Here are some points, one per row:
[-1.1  0.4 -0.8  0.3  0.5 -1.2 -0.3  1.2  0.2 -0.5  2.1  1.2  0.   1.8
  1.3  0.3 -1.8 -0.1  0.7  0.   0.3  2.1 -1.3  0.4]
[ 0.1 -0.4 -0.3  1.   1.1 -0.4  0.3 -0.8 -0.1 -0.3 -1.1 -0.6  0.1  0.1
 -1.   0.3  0.6 -1.1  0.2  0.5  3.2  0.3 -1.2 -0.3]
[-0.6  1.7 -1.3 -1.  -0.2  0.4 -0.3 -0.8  0.5 -0.8  0.8 -1.2  0.3 -0.6
  1.   0.2 -0.4  1.6  1.6 -1.2  0.  -0.1 -0.7 -1.7]
[-0.3 -0.3 -2.   0.3  1.3 -0.7  0.   0.7 -1.1  1.4 -1.3 -0.3  1.4 -0.1
  0.9  1.2 -0.9 -2.3  1.8  0.9 -1.4 -2.2 -0.7 -1.3]
[ 0.6  2.   0.   0.2 -0.4 -0.3  0.1  0.8  0.2  1.7 -0.9  0.1  0.5  0.5
 -0.9 -1.8  0.   1.2 -1.   0.2 -0.5 -0.2  0.7  0.8]
[ 1.1  0.7 -0.9  0.6 -0.1 -0.2  0.1  0.7  1.2 -0.3  0.5 -0.8  0.1 -1.8
  1.3 -0.2  0.7  0.5  0.3  0.7 -0.3  0.   1.3  1.8]
[-1.5 -0.7  2.3  0.1  1.7  0.3  1.3  0.3  0.5  0.7 -1.  -0.5 -0.1 -0.4
  0.9  0.3  0.7 -0.2 -0.7 -0.7 -0.2  0.4 -1.6  0. ]
[ 0.8 -0.8 -0.4 -0.4  0.3  1.4 -0.3 -1.9  0.6  0.9 -0.5  0.4  0.4 -1.3
  0.4  0.8 -1.9 -0.2  0.4 -0.4  1.2  1.8  0.  -0.4]
[-0.4 -1.5  0.5  1.2  0.4  1.5 -0.2 -0.2  0.3  0.8 -0.1 -0.6 -0.7  2.6
 -0.7  1.5  1.   0.6  1.2  0.4 -0.1  0.6  0.7 -0.5]
[-0.4 -0.8 -1.9 -1.7  1.2  1.   0.4 -0.3 -0.1 -0.2 -0.3  0.6  0.7 -0.8
  1.1 -1.4  0.4  0.4 -1.4 -0.3 -0.4 -0.5  1.3  0.5]
[-1.5  0.1  0.4 -1.9  0.  -1.1 -0.1 -0.7  1.8 -0.7 -1.9 -0.7  0.8  0.6
 -0.1  0.3  0.7 -0.9  0.1 -0.7 -0.7 -0.2 -2.3  2.5]
[-0.1 -1.4 -0.8  0.6 -1.4  0.3  1.7 -0.4 -1.4 -1.4  0.1  0.5 -1.3 -0.6
  0.2  1.   0.5  1.3 -0.5 -1.1 -0.4 -0.5 -1.2 -1.4]
[-0.2  0.9 -0.2  0.1 -1.6 -0.6  0.4  1.1 -0.9  0.  -0.2  1.1 -0.3 -0.8
  1.7  0.9  1.2  0.6 -0.4  0.1  1.9 -0.2 -0.6 -0.4]
[ 0.3 -0.3  0.3  1.2 -0.1 -0.3 -0.2  0.6  0.5 -1.5  0.4  0.6  2.6  0.
 -0.1 -0.3  0.3 -0.5 -0.2 -0.5 -0.6  2.7  0.  -2.1]
[ 1.   1.1  0.2 -0.5  0.7  1.2  1.   1.2  0.7  0.5  1.8 -1.   0.9  0.1
 -1.6  2.3 -0.1 -0.9 -0.9 -1.   0.1 -1.9 -0.4 -1.5]
[ 0.8  0.2  0.9 -1.4 -0.9  0.  -0.4 -0.9 -1.9  0.6  0.6  0.  -0.5  0.3
  0.1 -0.7  0.  -1.5  0.8 -1.2 -0.4  1.2 -0.2  0.7]
[-0.2 -0.5 -0.1  1.3  0.5  0.6 -2.6 -0.3 -0.6 -1.2 -0.1 -0.5  0.5  1.5
  0.6  1.2  0.2 -0.4 -0.2 -0.3  0.3 -1.3  2.   0. ]
[ 1.5  1.6  0.7  0.3  0.4  0.   0.9  0.3 -0.8  1.1 -0.2 -0.6  0.3  1.
  0.8  0.2 -0.8  0.1 -1.2 -0.4  0.8 -0.6  0.7  0.6]
[-1.8 -0.4 -0.1  0.9 -2.1 -0.9 -1.7  0.6 -0.5  1.3 -0.2 -2.8 -0.6  1.
  0.5  0.7  0.1  0.1 -0.5  3.2 -1.3  0.4  1.9 -1.7]
[-1.3 -1.2  0.2  0.7  0.   0.5 -2.4  0.8 -0.2  0.4  1.1 -0.2 -0.4  0.3
 -0.2  0.2  0.1 -1.4 -1.4 -1.5  1.1 -1.9  0.4  0. ]
[ 0.7  0.7 -1.8  0.2 -0.1 -0.4  0.1  0.3  0.7 -0.1 -0.9  0.2 -0.6 -0.3
 -0.7 -0.5  1.7  0.8 -1.8  0.2 -0.6  0.8  0.3  0.8]
[-2.  -1.4  0.1 -0.2 -1.5  1.2  0.8  0.1 -0.5  0.9  0.2  1.   2.3  0.5
 -1.1  2.1  0.9  1.1  1.1  0.1 -0.3  0.2  1.2  1.9]
[ 1.4 -1.1  0.4  1.   1.2 -3.2 -0.2 -0.1  0.7  1.3  3.   2.2 -0.1  0.2
 -0.5 -0.8  0.6  0.9  1.6  2.2 -1.4 -1.5 -0.9  1.8]
[ 0.9 -0.6 -1.5 -1.4  0.8  0.8 -0.4  0.6  1.   0.9 -1.  -0.2 -0.3 -1.
  0.5 -1.1  1.4  1.1 -0.1  0.6 -0.2 -0.2  0.6  1.3]
[-0.1  0.2  0.1  1.4 -0.8 -1.2  1.2 -0.3 -0.7 -0.3 -0.7 -0.7 -0.2 -1.2
  0.8  0.1  0.3 -0.5  1.4 -1.9  0.9 -0.5 -0.1 -1.5]
[-1.   0.4  1.2 -1.   1.4  1.  -0.7  0.  -1.7 -0.2  0.  -1.3  0.  -2.3
 -1.7  0.2 -0.2  0.7 -0.2  1.4  0.7  0.6 -1.2 -0.4]
[ 1.5 -0.3 -0.5 -1.2 -0.1 -1.1 -1.7 -0.6  0.5  0.7  1.1  1.   0.8  1.3
 -0.8  0.6  0.3  0.6 -0.4 -0.9 -1.3  0.8 -2.  -1.3]
[ 0.7  1.6  0.8  1.3  0.1  1.8 -1.3  0.3 -1.7 -0.7 -0.6  0.9 -0.6 -1.1
 -0.4  0.1 -0.6  0.1  0.3 -0.9 -1.7  0.2 -1.8  0.4]
[-0.1  1.5  0.4  0.3  1.8 -0.8  1.1 -0.2 -0.3 -0.3 -0.1 -0.5 -0.3  0.4
  0.4  0.1  0.2  1.  -0.2 -0.4  1.1  0.5  1.1  0.4]
[ 0.6  0.7 -0.2 -0.5  0.2  0.8  1.   1.8  0.4 -1.2  0.   0.8 -0.8  0.4
 -0.6  0.5 -1.7 -2.   0.  -0.1 -0.3  1.2  0.1  0. ]
[ 1.3 -0.4  2.  -0.4 -0.2 -2.3 -0.4 -2.  -0.3  0.2  2.2  0.4 -0.7 -0.5
 -0.5 -1.1  1.3 -0.7 -0.3  0.  -1.1  0.4  1.3  0.8]
[ 1.6 -1.7  1.5 -1.  -1.3 -0.7 -0.9  1.9  0.9 -2.1 -1.9 -0.2 -0.5 -0.4
 -0.5 -0.2 -2.2  1.9  1.3 -0.2  1.3 -1.3  1.3 -0.2]
[ 0.9  0.1  2.4 -1.1 -0.7 -1.  -0.7 -1.7  0.1  1.5  1.5  1.1  0.5 -0.3
  0.5 -1.   0.3 -0.7 -0.7  1.1  0.4  0.3  0.3 -0.2]
There is one direction along which these points spread out most. Take the direction at right angles to it along which they spread out most. Go by this last direction. For each point below, how far along it does it lie, from 0 to 99? 50 is the average, and the first point above lies past it. One standard deviation of the points above along it is 16.
[-1.6  1.2  0.6 -0.4 -0.4  0.1  0.3 -2.4  1.3 -1.8 -1.6  2.8  0.   0.
 -0.9  1.   0.6 -0.6  0.3  1.4 -0.8 -1.9  0.8  0.6] 49
[ 0.3 -0.9  0.6  0.9 -1.   2.   1.  -1.1  1.4  0.8  0.  -0.1 -0.2 -0.1
  1.2 -1.4 -0.8 -0.8  0.  -0.4  0.7  0.7 -1.  -0.5] 61
[-0.8 -0.5 -0.5 -1.1 -0.1  0.   1.1  1.6  0.4 -0.1  0.   1.  -2.3 -0.5
 -0.7 -0.4 -1.1 -1.7 -0.4 -0.8  0.6  1.2  0.1 -0.7] 64
[-0.3 -0.3 -1.3 -0.6 -1.7  1.5  1.4 -0.5  0.  -1.1  0.6 -0.7  0.6  0.7
 -0.5 -2.8  0.3 -1.1  0.7  0.5  1.  -0.2 -1.1 -1. ] 58
[-0.5 -1.2  0.5  0.3  0.7 -0.5  0.4 -1.2 -2.1 -1.1 -0.5 -2.   0.3 -1.3
 -0.5  0.3 -2.6  0.6 -1.5  1.  -1.  -0.1 -0.9  0.5] 52
[-1.5 -0.2  0.5  1.  -0.8  1.6 -1.1  0.1  0.7  0.1  0.8 -0.3 -0.8  1.3
 -0.7  1.   0.6 -0.3  0.2  0.2 -0.2 -0.3  1.   0.9] 25
[ 0.8 -0.5  0.  -1.5  1.1  1.   0.2  1.8  0.9 -0.9 -0.3  0.4 -0.6 -0.2
  1.7 -1.3  0.8  1.2  0.9  1.5 -0.6 -1.1  0.6  0.2] 51
[ 1.1  1.1 -1.   0.4 -0.1 -0.8  1.3 -0.3  0.  -0.6 -0.5 -0.5 -0.8  0.6
  0.4  0.2  0.8  0.4 -0.5  0.5  0.4  0.3  0.4  0.9] 55
[-0.7  1.  -1.1  1.4  0.3 -1.1 -0.1  0.  -0.4  1.6 -1.  -0.1 -0.2  0.7
 -1.5 -2.4 -1.2  1.2 -0.6 -1.7 -0.2  0.   0.9 -0.5] 50
